Some points, one per row:
[ 0.85 -1.39  1.64  0.37 -0.25 -0.85 -1.21 -1.17  0.09  0.23  0.59  0.89
 -0.21 -0.42 -0.69  0.39  0.14  0.11  0.15 -0.11 -0.25 -0.87 -0.25  0.10
  0.33  0.14  1.53  0.78]
[ 0.98  0.21  0.79 -0.29 -1.55 -0.22  0.03 -0.22 -0.44 -0.85 -0.31  0.04
 -0.82 -0.05 -0.42  0.84 -0.28  0.76  0.08  0.62  0.01  0.09 -0.71 -0.36
 -0.50 -1.05 -1.04 -0.37]
[-0.73 -0.36 -0.71  0.74 -0.65 -0.82 -0.02 -0.88  0.70 -0.54 -0.03  1.04
  1.35  2.05  0.46 -1.18 -0.08  1.05  0.60  0.55 -0.17  1.08 -0.03  0.02
  0.87  1.38  1.14  1.06]
[-0.83  0.11  0.36  0.78  0.87 -1.05 -1.16 -0.68  0.15  0.14  0.97 -0.63
 -0.70 -1.50 -0.93 -1.24 -1.17 -0.39 -0.64  0.90 -1.00 -1.38  0.13 -0.38
 -0.88  0.03 -0.15  0.07]
[-0.99 -1.76  0.42  0.45  1.54  0.32 -1.11 -0.46  1.11 -0.04 -0.35  0.76
  0.28 -0.81 -0.94  0.10  0.61  1.66 -0.43 -0.57  0.81 -0.21  0.28  0.74
 -0.39 -0.31  1.82  0.62]
[ 0.29 -1.18  0.48  0.59  0.89 -0.64 -0.38 -1.06  0.33 -0.89 -0.08 -0.41
 -0.24  0.80  0.53 -0.16  0.98 -0.36 -0.49 -0.74  0.95  2.38  1.00 -1.45
  0.48 -0.19 -0.15 -0.02]
[ 2.25 -0.13  0.36 -1.23  0.61  0.25  1.24 -0.38 -0.61  0.45 -1.20 -0.17
 -1.77 -1.37 -0.36  0.54 -0.15  0.17  0.16 -0.58 -1.14  0.96 -0.58 -1.01
  1.36 -0.54  0.82 -0.05]
[ 0.97 -0.58  0.46 -0.49 -0.52  0.07  1.11 -0.44  1.83 -0.71 -0.26  0.29
 -0.01  0.40  0.52 -0.67  0.36 -0.10  0.18 -0.22  0.49 -0.61  1.15 -1.00
  0.28 -0.39  0.30 -0.38]
[ 0.59 -0.49  0.33  0.17  1.61 -2.47 -0.03 -2.01  0.40  0.24 -0.50  0.78
 -0.28  1.00 -1.03 -0.14 -0.58  1.14  0.13 -1.08 -0.57  0.82 -0.35  0.51
  0.14 -0.39 -0.41 -0.01]
[ 0.50  2.53 -3.14  1.50  0.01  3.42  0.51  1.19 -1.61  1.47 -1.41 -3.38
 -3.88 -1.06 -0.45  1.24  2.01 -1.63 -1.05 -0.16 -0.68 -0.20 -0.01 -0.93
  2.35 -2.27 -4.02 -2.22]
[ 0.37 -0.25 -1.54 -0.42  0.68  3.94  0.44  2.66 -0.23  0.55 -3.03  0.67
 -1.36 -2.65 -0.40 -0.06 -0.08 -0.93  0.01 -1.13 -1.55 -0.41  0.37 -1.53
 -1.04 -1.15 -0.75 -1.09]
[ 0.12 -0.01  0.25  0.11  0.29  1.41 -0.11 -0.63  0.68  0.62  0.21 -0.39
 -2.07  0.39 -0.10 -0.37  0.09 -0.85  0.00 -0.53 -0.72 -0.28  0.04 -0.16
  1.77 -1.11 -1.86 -0.50]
[-0.18 -1.54  0.54 -0.58 -0.52 -1.00  1.16 -0.82 -0.40 -0.71 -0.61 -0.41
 -0.22  0.04 -0.65  0.43  0.35  0.67  0.81  0.19  0.79 -0.78 -0.32 -0.21
 -0.53  0.44  0.08  1.22]
[-0.02 -0.96  0.20  0.13  1.35 -1.19 -0.86 -1.61  0.42  1.86  0.61 -0.06
  0.73  0.35  0.72 -0.01 -0.88 -0.41 -1.52 -1.59  0.33  0.05  0.34  0.79
 -1.18  0.15  0.43  0.40]
[-0.08 -1.11 -0.68  0.30 -0.02 -0.79 -0.47 -2.08  0.56 -0.32 -0.76  0.46
  0.00 -0.13  0.55  0.45 -0.68  0.53 -0.64  0.30  0.62 -0.19 -1.03 -0.56
 -0.27 -0.62  1.53 -1.07]
[-1.19 -1.73  0.95  0.41 -0.69  0.21  0.99 -0.68 -0.02  0.66 -0.11  0.72
  1.18  0.99 -0.76  0.51  0.14  1.04  0.23  0.32 -0.22 -0.51  1.27 -0.28
 -0.82 -1.12 -0.75 -1.08]
Then 23 other points, each followed by its number:
[ 0.62 -1.34 -1.42 -0.38  1.55 -1.11  0.86 -0.34 -0.72  0.57 -0.29  0.22
  0.00 -0.59  1.49 -0.04  0.43  1.65 -0.29 -0.70  0.98  0.29 -0.15  0.09
 -1.13 -0.55  0.78  0.81] 0
[ 0.52 -0.29 -0.99 -0.41  1.61 -0.55  0.25 -0.59 -0.83  0.49 -1.28 -0.61
 -1.68 -2.03  0.62 -0.44 -0.84  0.16  0.44 -0.54 -1.03 -1.24  0.77 -0.81
 -1.98 -0.13  0.05  0.36] 1
[-0.19  0.82 -0.14 -0.15  0.48  1.11 -0.18 -0.38 -1.40  1.43 -2.21 -1.34
 -0.05 -1.25 -0.50  0.28 -1.92  1.22  0.43 -0.84 -0.20 -0.42 -0.45 -1.34
  1.44  0.15 -0.34 -0.35] 2
[ 1.60 -0.37  0.78 -0.66  0.31  0.16  0.95 -0.12 -0.13  0.08  1.41  0.87
 -0.97  1.53  0.26  0.15  1.26 -0.59  1.86 -0.41  0.84 -0.88 -0.49  0.05
  0.44 -0.57  0.23  1.15] 3
[ 0.56  2.77 -0.44 -0.99  0.17  0.80  0.44  0.81 -0.19 -1.52 -1.85 -1.84
  0.23 -2.39 -4.03 -0.85 -1.87  0.69  1.08  0.07 -0.36  0.27 -0.13 -1.51
 -0.37 -0.59 -1.99  1.09] 4
[ 0.07 -0.60  0.64  0.70 -0.59 -0.68 -0.94 -0.76  1.23 -0.32 -0.39  0.92
  0.13  0.27 -0.44 -0.13  0.34  0.85  0.71 -0.58  1.00 -0.73 -0.08  0.07
 -0.42  1.44  0.27  0.50] 5
[ 1.33  0.36  0.40 -0.68  0.42 -1.31 -0.70 -0.46 -0.55 -0.60 -0.08  0.02
 -1.17 -0.32 -0.14 -0.25 -0.06  0.77 -0.48 -0.48 -0.35  0.19  0.55  0.12
  0.16 -0.23 -1.00 -1.55] 6
[ 2.58  2.14  0.98 -0.38 -0.19  1.74  1.30  0.16 -0.67 -0.39  1.21  0.00
 -0.29  0.97  0.18 -0.26  0.27 -0.60  1.20 -0.55  0.95 -0.09  1.16 -0.41
  0.98 -0.11 -1.54 -0.28] 7
[ 0.01 -0.62  0.40  0.14  0.40 -0.24  0.83 -0.06  0.12  0.05  0.12  1.04
 -1.09 -0.82 -0.77 -0.59  0.92 -0.57  1.97 -0.34 -0.40 -0.02  0.34 -0.10
  0.39  0.38 -0.54  0.34] 8
[-0.65 -1.10  0.74  0.44  0.07 -1.80  0.01  0.99  0.29 -0.44  0.28  0.32
 -0.05  0.34  0.83 -0.48  0.13  1.25  0.63 -0.41 -0.64  0.54 -0.50 -0.60
  0.65  0.05  0.94  0.38] 9
[-0.53 -1.56  0.56  1.01  0.43 -0.28  0.05 -0.61  0.17 -1.72  0.00 -0.24
 -0.20  0.53 -1.46 -0.93 -1.25  0.25  0.40 -0.14  0.13 -0.52 -0.08  0.46
 -1.22 -0.79  0.93 -0.68] 10
[ 1.84  0.94  0.81 -0.25 -0.24 -0.45  1.24 -0.13  0.91 -0.21  1.88 -0.72
  0.70  3.18  0.95 -1.68 -0.65  2.18 -0.07  1.25 -0.15  3.45  1.36 -0.07
  1.21  0.66 -0.67 -0.14] 11
[ 1.33 -0.27 -1.38 -1.70  0.25  0.89  0.70  0.46 -1.31 -0.91 -1.06 -0.51
 -3.60 -2.25 -0.98  0.65 -0.55 -0.17 -0.21  0.23 -0.29 -0.96 -1.17  0.08
 -0.26 -0.88 -1.05  0.12] 12
[ 0.05 -0.90  1.32  0.97  0.70 -2.30 -0.96 -1.70 -0.81 -0.38  1.01  1.56
  1.78 -0.19  1.32 -0.72  1.34  1.65  0.31 -0.02 -0.41  1.58  0.65 -1.12
 -0.78  0.56  2.71  0.87] 13
[-0.33  0.16 -0.84  0.19  0.72 -0.85  0.58 -1.48  0.32 -0.62 -0.29  0.91
  1.12  4.33 -0.37 -1.65 -0.02 -0.38  0.28 -0.20  0.25  1.14  0.50  0.01
  0.58  1.06 -2.42  1.22] 14
[ 1.04  0.39  0.61  0.61 -0.26  2.51 -0.06 -0.47 -0.90 -0.26 -0.47 -0.23
  0.40 -0.23 -0.25 -0.17 -0.32 -1.20 -0.17 -0.36 -0.14  0.34 -0.35  0.00
 -0.52 -0.99 -1.13 -0.84] 15
[ 0.88  0.59 -1.73  0.13 -1.23  2.63  1.77  0.69 -0.98  0.78  0.35 -1.28
 -2.46 -2.86 -0.57  0.31 -0.65 -1.46 -0.33 -0.61 -0.87 -1.70 -0.72 -0.81
 -0.10 -1.49 -1.53 -1.34] 16
[-0.46  0.92 -0.17  1.09  0.67  1.80  0.32  1.38 -0.17  0.97 -1.31 -1.82
  0.09 -2.51 -0.70 -0.02 -2.00 -0.02  0.84 -1.04 -0.02  0.35 -0.36 -1.88
  0.26 -0.13 -2.08 -0.84] 17
[ 0.24  2.71  0.30  0.91 -1.02  0.58 -0.88  0.77  0.53 -0.30  5.31  1.66
  3.10  5.46  1.93 -2.12  2.27  1.13 -0.69  1.29  2.07  1.58  0.65  1.61
  0.42  2.47  1.95  0.46] 18
[-0.98 -0.08  1.30 -0.11 -0.56  0.92  1.16  0.00 -0.40  0.33 -0.83  0.92
 -0.94  0.21 -0.13  0.11  0.02 -0.85 -0.20 -1.29 -1.54 -0.70 -1.25  1.38
 -0.46 -0.10 -1.27  0.07] 19
[ 0.26 -0.99  0.01 -0.77  0.15 -1.44  0.21 -0.10 -0.47  0.59 -0.12  1.09
  0.48 -0.51  0.34  0.16  0.27  0.66 -0.21 -0.69  0.44 -0.24  0.61 -0.17
 -0.18  0.08  1.53  0.36] 20
[-3.75 -3.42 -0.45 -0.45 -1.54  2.56  0.09  3.61  3.26 -0.45  3.22  4.11
  4.13  7.18  1.20 -1.71  1.46 -0.83 -0.04  1.53  0.68  1.87  3.06  3.09
  1.62  1.69  4.41  0.65] 21
[ 0.88  1.07  1.20 -0.80 -0.42  0.44  0.35  2.51  0.49  0.10 -1.15 -1.53
 -0.42  0.20 -0.40  0.32 -1.06  0.07 -0.52  0.41 -1.20  0.57 -0.21  0.00
  0.14 -0.05  0.93 -0.61] 22
Which two of these numbered points are nearest to each point below by angle, seen from the average point of the first points? Their numbers follow each, nearest first.
[-0.08 -0.92  0.18  0.41 -0.09 -1.03 -1.26 -0.94 -0.28  0.06 -0.11 -1.36
 -0.19 -0.02  0.39  0.53  0.34  0.07 -0.67 -0.55  0.47 -2.41  0.63 -0.01
 -0.66  0.50 -0.51 -0.27] > 5 1
[-1.98  5.53 -0.36  0.80 -0.72 -0.31 -0.73  0.33  1.61 -2.52  2.00  1.58
  2.35  1.99  0.75 -2.11  0.91  0.06  0.38  0.47  1.49  4.72  1.20 -0.83
  1.61  2.00  2.26  1.49] > 18 11
[-1.00  0.05 -0.17  0.02  0.28 -1.14 -1.13 -1.01 -0.70  1.51  0.49  1.49
  0.46 -0.50 -1.40 -1.54 -0.35 -0.50  0.92  0.18  0.35  0.30 -0.05  0.52
  0.57  0.29 -0.99  0.23] > 8 14
[ 1.06  0.26  2.01 -0.97 -1.55 -0.30 -0.28  0.62 -0.90 -0.35  0.15 -0.37
 -0.03 -1.54  0.12  0.39  0.27 -0.84 -0.21 -0.91 -0.61  0.12 -0.47  0.81
 -0.22 -1.60  0.80  0.10] > 22 19
[ 0.55 -1.31  0.18 -0.53  0.66 -0.21 -0.08 -0.52 -0.34 -0.23  0.01 -0.42
 -1.44 -1.26 -0.13  0.38 -1.07  1.10 -0.55  0.37  0.28 -0.21 -0.42 -0.13
  1.18 -0.22 -0.19 -0.16] > 12 6
[ 2.26 -0.06 -3.01  0.83 -0.83  2.95  0.05  3.04 -0.42  0.29 -0.75 -1.50
 -1.83 -0.27 -0.33 -1.21  0.07 -1.45  0.63 -0.17 -0.70  0.17 -0.65  0.27
  0.39 -1.58 -1.60 -1.14] > 16 15
[-1.12 -0.61  0.36  0.73  0.52 -0.81 -0.37 -0.65  0.18  0.27  0.82  1.01
  1.66 -0.25 -0.18 -1.69 -0.57  0.76 -0.51  0.75 -0.03 -0.21  0.40  0.27
  0.09 -0.52  1.57  0.17] > 13 21
[-0.31  1.36  1.05 -0.57 -0.49 -0.80  0.45 -0.06 -0.26 -0.79 -0.23  0.87
 -0.39 -0.89 -0.01  0.66  0.72  0.51  0.52  0.46 -0.10 -1.28 -0.72 -0.02
 -0.40  0.33  0.68  0.76] > 5 20
[-0.34 -1.12  0.03 -0.02 -0.05 -1.82 -1.36 -0.54  0.54  0.75  1.42  0.33
  1.62  0.47  0.60 -0.36  0.63  1.20 -0.46  0.22  0.09  1.31  0.37  0.21
  0.25  1.25  1.29  0.15] > 13 18
[ 1.18  0.91  1.44  0.46 -0.33  0.19 -0.20  0.85 -1.21  0.54  0.92 -0.77
 -1.84 -1.31  0.61  0.07  1.81 -0.78  0.62  0.27  0.33 -0.09  0.36  0.18
 -0.39 -1.72 -1.29 -0.20] > 7 16
[-0.43 -1.16 -0.74 -0.64  1.67 -0.69 -0.71  0.13  0.18  0.20  1.35  2.12
  1.99  1.73  0.20  0.51  0.01  0.33 -0.45 -0.01  0.43 -1.33  0.79  0.94
  1.13  0.51  3.06  0.34] > 21 20
[-0.04 -1.27  0.37  0.33  0.57 -1.62 -0.56 -1.13  0.02  0.08  0.32 -0.85
 -0.66  1.12  0.98  0.90  1.42 -1.16  0.90 -0.88  0.23 -0.84 -0.51 -0.26
  0.26 -0.01  0.76  0.40] > 3 9
